(in the rows, 128 means zero)
R: a few groups of rows, each row roughly a mix of its group's hidden directions:
R (95 x 10):
[[178 103 160 135 144 146 111  93 144  91]
 [168 108 158 141 148 162 118  87 142  92]
 [133 132 152 116 109 140 125  61 147  86]
 [113 152  94 152  95 134 165 155  85 110]
 [170 151 138 179 140 145 166 123 136 159]
 [110 130 110 117 122  97 101 200 113 132]
 [109 134  90 146 122  90  96 175 108 153]
 [169 102 159 128 154 157 142 116 135  76]
 [163 114 148 146 126 160 143  69 130  95]
 [104 155  99 121 119  91 147 184 112 149]
 [148 113 150 122 168 120  71 117 162 153]
 [112 149  92 139 119  92 117 184 106 154]
 [159 142 164 160 123 144 172  92 154 114]
 [110 141 102 132 128  87  91 178 113 159]
 [144 145 130 131 121 164 201 110 131 108]
 [ 82  96 117 101 111 158 104 140 112  87]
 [162 155 149 173 139 135 128  71 131 136]
 [163  94 143 125 135 104  75 154 129  93]
 [ 85 127 129 105 141 165 173 169 111 122]
 [185 110 148 142 125 150 138  91 134  87]
 [189 116 161 131 147 144 134 122 160  92]
 [157 131 156 161 128 145 148  62 120 121]
 [128  84 155  86 139 153 148 153 169 118]
 [162 120 119 178 138 164 160 168 127 139]
 [ 97 159 118 133 114 164 185 100 121 145]
 [ 91 108  97  98 133 115  77 147  94 132]
 [181 159 139 165 148 135 130  94 111 100]
 [139  93 163  95 148 162 157 145 153  96]
 [172 102 163 127 155 150 110  97 155  99]
 [145  96 159  98 131 139 142 178 172 123]
 [187 150 158 134 138 110 120  83 150 129]
 [157  90 163 125 146 145  85 104 144  95]
 [ 74  93 120  86 110 124 125 150 148 154]
 [168 124 124 150 116  96  83  80 143 127]
 [123 114 140 167 123 188 121 113 122  82]
 [ 98 117 109 149 131 159 146 173  89  93]
 [124  86 154  86 132 141 144 167 169 135]
 [ 94 154  98 118 120  95 149 173 121 166]
 [134 111 159 114 176 131  78 124 165 140]
 [178 133 131 152 118  92  88  92 149 136]
 [105 109 112 123 107  69  80 127 113 146]
 [ 58 126 119  91 126 142 154 138 109 139]
 [104 117 140  98  97 156 146 141 163  76]
 [167 159 133 143 145  95 155 115 137 181]
 [ 73 144 110 109 131 105 118 165 127 172]
 [ 95 110 104 115 110  93  95 180 116 142]
 [162 108 154 146 143 156 112  70 140 103]
 [193 158 140 160 144 127 123  97 133 112]
 [171 160 139 152 146  97 154 116 141 173]
 [169 122 150 136 132 154 151  65 141 110]
 [103 171  99 131 120 123 178 149 122 167]
 [148 141 123 159 155 111 151 143 106 192]
 [158 162 145 166 143 125 129  72 127 154]
 [134 146 108 128  92 133 204 124 117 128]
 [ 74 121 125 103 143 167 168 140 101 116]
 [173 144 155 170 130 140 175 111 150 132]
 [108 103 128 136 110 184 122 141 133  72]
 [141  95 128 121 133  92  72 171 127 113]
 [105 152  96 123 117  88 142 183 112 151]
 [137 135 137  71 107  89 149  98 161 124]
 [154 147 136 147 149  95 120  75 106 168]
 [178 157 137 167 142 121 161 113 143 163]
 [178 136 154 151 161 165 132  96 144 107]
 [185 139 162 119 136 108 117  91 164 135]
 [ 94 100 113 117 119 157 124 190 126  99]
 [163 133 143 162 145 152 150 163 107  81]
 [152 144 126 167 153 116 154 148 112 187]
 [191 121 154 154 145 140 132 130 130  82]
 [153 102 147 158 119 168 166  89 110 108]
 [ 64 115 116 101 122 142 151 169 114 136]
 [138 167 107 169 124 109 107  83  92 121]
 [156 158 150 163 141 123 129  66 124 148]
 [ 73 101 124  87 114 127 136 166 141 152]
 [156 155 138 142 148  89 138  92 117 179]
 [164  97 164 108 150 156 145 126 160  91]
 [201 130 142 162 136 127 113 125 150 106]
 [ 56 116 124  86 120 131 144 128 108 135]
 [ 99  83 134 124 119 117  67 133 113  98]
 [ 55 128 109 104 125 139 146 128  96 143]
 [159 146 134 161 138 128 179 153 135 173]
 [168 125 106 180 111 101  85 133 126 143]
 [ 95 167 111 137 128 157 181 114 125 160]
 [162 165 127 165 126 100 106  80 108 130]
 [128 141 127 103 141  69 131 112 110 181]
 [174  92 154 130 144 114  86 101 146 104]
 [176 112 149 145 128 141 133  73 131  90]
 [ 96  96 116 113 114 157 123 182 128  88]
 [191 156 136 169 140 122 117  99 122 112]
 [141 108 126 131 132  88  73 173 114 106]
 [182 105 154 130 149 150 130 110 154  84]
 [ 79 148 106 114 128  99 117 166 122 173]
 [105 100  95 112 123 147 122 197 120 122]
 [147  97 130 127 133  90  71 165 123 106]
 [154 125 138 122 114 131 193 165 165 129]
 [101 100 121 102 104 160 137 170 145  84]]

which group is each row in? (one row of each group first):
[160 159 139 144 144  96 133  77 124 169] -> Y
[187 132 144 145 119  94  95 104 158 139] -> G
[ 96 141  99 117 109  84 131 179 111 150] -> K

[119 139  92 116 134 121 131 194 134 170] -> Y
[ 55 119 116  94 116 128 140 137 109 149] -> G
[152 113 125 167 123 183 171 116 109 140] -> Y
[169 173 144 142 139  94 118 116 176 131] -> Y
[111  91 148  85 140 157 156 166 158 129] -> G
[149 117 157 123 171 127  76 104 162 146] -> K
[120 108 144 108 157 180 166 129 123  87] -> G
[185 142 161 121 139 112 121  87 162 132] -> G
[ 90 115 130 111 100  96  85  89 115 154] -> K
